Look-ups in named tables: a row name and a column name give one cell, copied from the table.

Pok =
,Fip,Nak,Somizu,Daf,Ved,Ruz,Zasuv,Magifal,Vur
Fuf,5.182,2.999,6.309,7.695,6.870,5.521,2.069,7.752,3.644
Nozedu,4.086,4.471,6.433,2.148,7.134,5.521,1.935,5.951,4.499
Vosava,7.257,7.137,2.460,7.146,4.407,5.521,3.999,8.862,5.535
Reteki,8.033,2.577,2.501,2.892,5.538,5.521,6.390,7.653,6.112
Ges,8.120,1.780,3.482,6.427,5.932,5.521,6.454,8.433,4.987
Ridekez,6.495,0.238,5.268,5.210,7.036,5.521,5.018,6.741,4.313
Nub,4.002,7.433,6.536,9.367,4.785,5.521,3.057,5.965,4.368
Getos,5.662,7.756,5.007,2.024,6.294,5.521,2.870,7.403,5.688
Niboza,6.631,0.296,4.237,4.780,6.320,5.521,4.696,7.051,4.653
Rira,7.665,7.125,2.429,2.914,4.705,5.521,4.681,8.725,6.184
Domal,6.059,2.088,3.081,5.741,4.912,5.521,2.388,8.176,4.580
Fef,4.122,2.444,5.978,9.181,5.081,5.521,2.819,5.991,3.854

Zasuv of Getos: 2.870
Ved of Nub: 4.785
Fip of Vosava: 7.257
Fip of Rira: 7.665
Fip of Getos: 5.662
Somizu of Reteki: 2.501
Vur of Getos: 5.688
Ved of Niboza: 6.320
Ruz of Vosava: 5.521
Nak of Ges: 1.780
Zasuv of Nub: 3.057
Ved of Domal: 4.912
Fip of Fef: 4.122
Row with the largest Fip: Ges

Vamuli =
fields: Pugo, Zesi
Mag: [-69, -73]
Sak: [31, -73]
Kide: [-68, -66]
Kan: [52, -62]
Rubiv: [-62, 50]
Segolu: [50, 52]
Kare: [-69, 47]
Zulir: [50, 52]

Zesi of Kide is -66
Pugo of Zulir is 50
Pugo of Segolu is 50
Pugo of Kide is -68
Pugo of Mag is -69
Pugo of Rubiv is -62
Zesi of Segolu is 52
Zesi of Zulir is 52

Mevu =
	Nulefem	Fule
Dedol	-7	-9
Zer	-6	-9
Puletil	14	-46
Savobe	-6	-9
Lum	-6	-9
Tuseme	-35	15
Keb	6	-45
Banutu	4	-15
Galof	-79	82
Pim	-6	-9
Bagop	-15	-4
Luziti	1	-9
Mulu	-7	11

What is the Nulefem of Pim in Mevu?
-6
What is the Fule of Pim in Mevu?
-9
What is the Fule of Mulu in Mevu?
11
What is the Fule of Keb in Mevu?
-45
What is the Nulefem of Zer in Mevu?
-6
What is the Nulefem of Bagop in Mevu?
-15
Row with the largest Nulefem: Puletil

Nasunef
|  | Keb | Pugit | Sol | Vik | Borun |
|---|---|---|---|---|---|
| Sur | 664 | 613 | 445 | 258 | 271 |
| Pifafab | 643 | 706 | 544 | 55 | 298 |
| Nidugub | 531 | 497 | 315 | 909 | 126 |

What is the Pugit of Sur in Nasunef?
613
What is the Vik of Sur in Nasunef?
258
What is the Sol of Sur in Nasunef?
445
What is the Sol of Nidugub in Nasunef?
315
What is the Vik of Nidugub in Nasunef?
909
What is the Keb of Pifafab in Nasunef?
643
What is the Pugit of Nidugub in Nasunef?
497
What is the Pugit of Pifafab in Nasunef?
706
What is the Borun of Sur in Nasunef?
271
What is the Keb of Nidugub in Nasunef?
531
What is the Sol of Pifafab in Nasunef?
544
What is the Borun of Nidugub in Nasunef?
126

Sato
fields: Das, Rakopi, Koperol, Lipi, Pivo, Gog, Kisobu, Mezipak, Pif
Zubo: [7.272, 4.882, 8.116, 7.621, 6.852, 6.890, 5.929, 4.840, 5.380]
Zevuf: [7.452, 2.354, 6.366, 8.040, 7.065, 7.560, 8.334, 1.855, 3.982]
Fudebi: [7.118, 7.237, 5.331, 7.633, 7.219, 8.575, 2.142, 6.251, 7.668]
Netara: [8.025, 6.792, 5.640, 7.910, 6.544, 8.874, 4.229, 7.150, 6.679]

What is the Kisobu of Zevuf in Sato? 8.334
What is the Mezipak of Fudebi in Sato? 6.251
What is the Pivo of Zubo in Sato? 6.852
What is the Koperol of Zevuf in Sato? 6.366
What is the Gog of Fudebi in Sato? 8.575
What is the Kisobu of Fudebi in Sato? 2.142
What is the Pif of Zevuf in Sato? 3.982
What is the Gog of Zubo in Sato? 6.890
What is the Pif of Zubo in Sato? 5.380
What is the Rakopi of Fudebi in Sato? 7.237
What is the Pivo of Netara in Sato? 6.544

Ronu
         Zeve    Vap  Sabarap  Zokepok    Nem  Repaz
Kageso  67.42  47.55    39.13    42.05  41.24  39.64
Kuzivi  19.68  52.15    37.81    39.79  41.13  41.06
Tumame  70.23  35.19    38.77    38.72  41.35  41.87
Fud     47.06  76.35    41.43    40.65  39.94  39.83
Ves     45.62  47.53    39.06    40.25  40.04  39.99
Mene    42.12  38.36    36.55    39.14  42.33  42.20
Bufuvi  70.16  15.34    40.53    40.76  40.58  40.51
Nor     69.53  38.26    40.24    42.36  40.80  39.42
Duro    35.84  12.23    38.67    40.55  42.67  41.86

Vap of Kuzivi is 52.15
Vap of Ves is 47.53
Zeve of Ves is 45.62
Vap of Kageso is 47.55
Zeve of Nor is 69.53
Zokepok of Duro is 40.55
Nem of Tumame is 41.35
Zokepok of Fud is 40.65

Ronuk =
|  | Zoden | Gebon | Lil | Tezade | Buviv | Motoke | Dof | Pidipif |
|---|---|---|---|---|---|---|---|---|
| Zug | 81 | 24 | 27 | 55 | 96 | 23 | 64 | 87 |
| Runor | 56 | 62 | 49 | 91 | 58 | 61 | 71 | 58 |
| Varivid | 74 | 21 | 38 | 35 | 77 | 53 | 72 | 56 |

Dof of Runor is 71
Zoden of Varivid is 74
Lil of Runor is 49
Gebon of Zug is 24
Buviv of Varivid is 77
Gebon of Varivid is 21
Lil of Varivid is 38
Buviv of Runor is 58
Zoden of Runor is 56
Motoke of Runor is 61
Dof of Zug is 64
Dof of Varivid is 72

Table Zasemu
columns: Delaz, Vinugul, Liro, Nal, Bigul, Bikonob, Kad, Ritenib
Sis: [3.8, 3.2, 4.2, 4.6, 3.6, 3.9, 3.3, 3.6]
Geda: [6.5, 3.3, 4.2, 4.7, 3.7, 3.9, 2.8, 3.7]
Fevore: [7.9, 3.4, 4.1, 4.7, 3.7, 3.9, 2.6, 3.7]
Beb: [3.9, 3.9, 3.8, 3.6, 3.6, 3.8, 4.1, 3.8]
Robel: [8.7, 3.3, 4.2, 4.9, 3.7, 3.9, 2.4, 3.7]
Fufut: [1.1, 3.1, 4.3, 4.4, 3.5, 3.9, 3.9, 3.6]
Genela: [1.4, 3.8, 3.8, 2.9, 3.4, 3.7, 4.9, 3.7]
Siko: [8.5, 3.3, 4.2, 4.9, 3.7, 3.9, 2.3, 3.7]
Zinezu: [1.0, 3.1, 4.3, 4.4, 3.5, 3.9, 4.0, 3.6]
Zetogi: [2.7, 3.8, 3.8, 3.3, 3.6, 3.7, 4.3, 3.7]
Vuf: [6.8, 3.5, 4.0, 4.5, 3.8, 3.9, 2.9, 3.7]

What is the Liro of Genela in Zasemu?
3.8
What is the Vinugul of Beb in Zasemu?
3.9
What is the Delaz of Zetogi in Zasemu?
2.7
What is the Bigul of Robel in Zasemu?
3.7
What is the Liro of Fufut in Zasemu?
4.3
What is the Kad of Siko in Zasemu?
2.3
What is the Ritenib of Fevore in Zasemu?
3.7
What is the Nal of Geda in Zasemu?
4.7
What is the Ritenib of Siko in Zasemu?
3.7

Table Fozino
,Bel,Venusa
Pitanub,39,-38
Ribi,20,7
Roz,44,1
Kov,34,-24
Mur,-9,-59
Nidisun,83,-2
Tatoki,41,3
Pul,24,27

Tatoki, Venusa: 3
Mur, Venusa: -59
Roz, Bel: 44
Roz, Venusa: 1
Kov, Venusa: -24
Pitanub, Venusa: -38
Ribi, Venusa: 7
Mur, Bel: -9
Nidisun, Bel: 83
Ribi, Bel: 20
Pul, Bel: 24
Nidisun, Venusa: -2
Pul, Venusa: 27
Pitanub, Bel: 39
Tatoki, Bel: 41
Kov, Bel: 34

Table Geba
        Zutut  Gul  Dof  Pami  Dolavaf
Zeti      158  169  131   151      101
Guz        88  148  104   191      225
Lod       226  171  148    95       98
Kam       246  134  120   199      158
Suro       71  216  109   154      204
Fid       133  147  114   140      152
Pado      143  216  200    91      104
Tabufi    128  211  152   145      105
Poba      154  183  186   181      114
Keni      113  197  143   167      162
Pekira    118  231  170    99       73
Sumom     196  125  159   149      180
Mikin     228  180  177    47       78

Dof of Tabufi is 152
Dof of Sumom is 159
Dof of Guz is 104
Pami of Keni is 167
Gul of Sumom is 125
Dolavaf of Zeti is 101
Zutut of Suro is 71
Pami of Poba is 181
Dof of Zeti is 131
Dof of Fid is 114
Gul of Pado is 216
Zutut of Pekira is 118
Dof of Kam is 120
Zutut of Zeti is 158
Dolavaf of Lod is 98
Dof of Pekira is 170
Zutut of Guz is 88
Row with the largest Dof: Pado

Zivimot:
|  | Ledela | Kupa | Naz | Sot | Lufozu | Gez | Zomo | Pivad |
|---|---|---|---|---|---|---|---|---|
| Vadepu | 0.26 | -3.99 | -0.81 | -2.72 | -2.98 | -3.23 | -3.65 | -0.44 |
| Rala | 1.28 | 1.96 | -0.38 | -2.13 | 3.85 | -5.15 | -3.49 | -3.09 |
| Tunalo | 1.89 | 0.60 | 1.91 | 1.06 | -0.74 | 2.85 | 0.45 | -5.88 |
| Rugobo | 0.72 | -2.50 | -0.70 | -2.42 | -1.26 | -5.15 | -5.56 | -2.38 |
| Dor | 5.58 | 0.36 | 0.20 | -2.83 | 2.34 | -3.99 | -7.14 | -4.63 |
| Feg | 2.01 | -0.50 | -0.74 | -3.55 | -9.01 | 6.28 | -5.03 | -0.70 |
| Vadodo | -1.67 | -1.79 | -4.04 | -2.98 | 3.15 | -4.37 | -0.42 | 3.00 |
| Tumase | 3.33 | -0.02 | -1.25 | -2.65 | -1.19 | 4.20 | -1.11 | -0.16 |
| Zovub | -2.56 | 0.58 | -2.94 | -4.44 | -1.10 | -5.18 | -4.89 | 1.64 |
| Viz | -5.64 | -5.04 | -1.91 | 1.09 | -1.52 | -2.53 | 3.30 | 0.00 |

Pivad of Vadodo = 3.00
Ledela of Tumase = 3.33
Zomo of Vadodo = -0.42
Sot of Zovub = -4.44
Pivad of Dor = -4.63
Naz of Viz = -1.91
Gez of Tunalo = 2.85
Zomo of Tunalo = 0.45
Ledela of Feg = 2.01
Naz of Tunalo = 1.91
Gez of Zovub = -5.18
Lufozu of Rala = 3.85
Kupa of Feg = -0.50

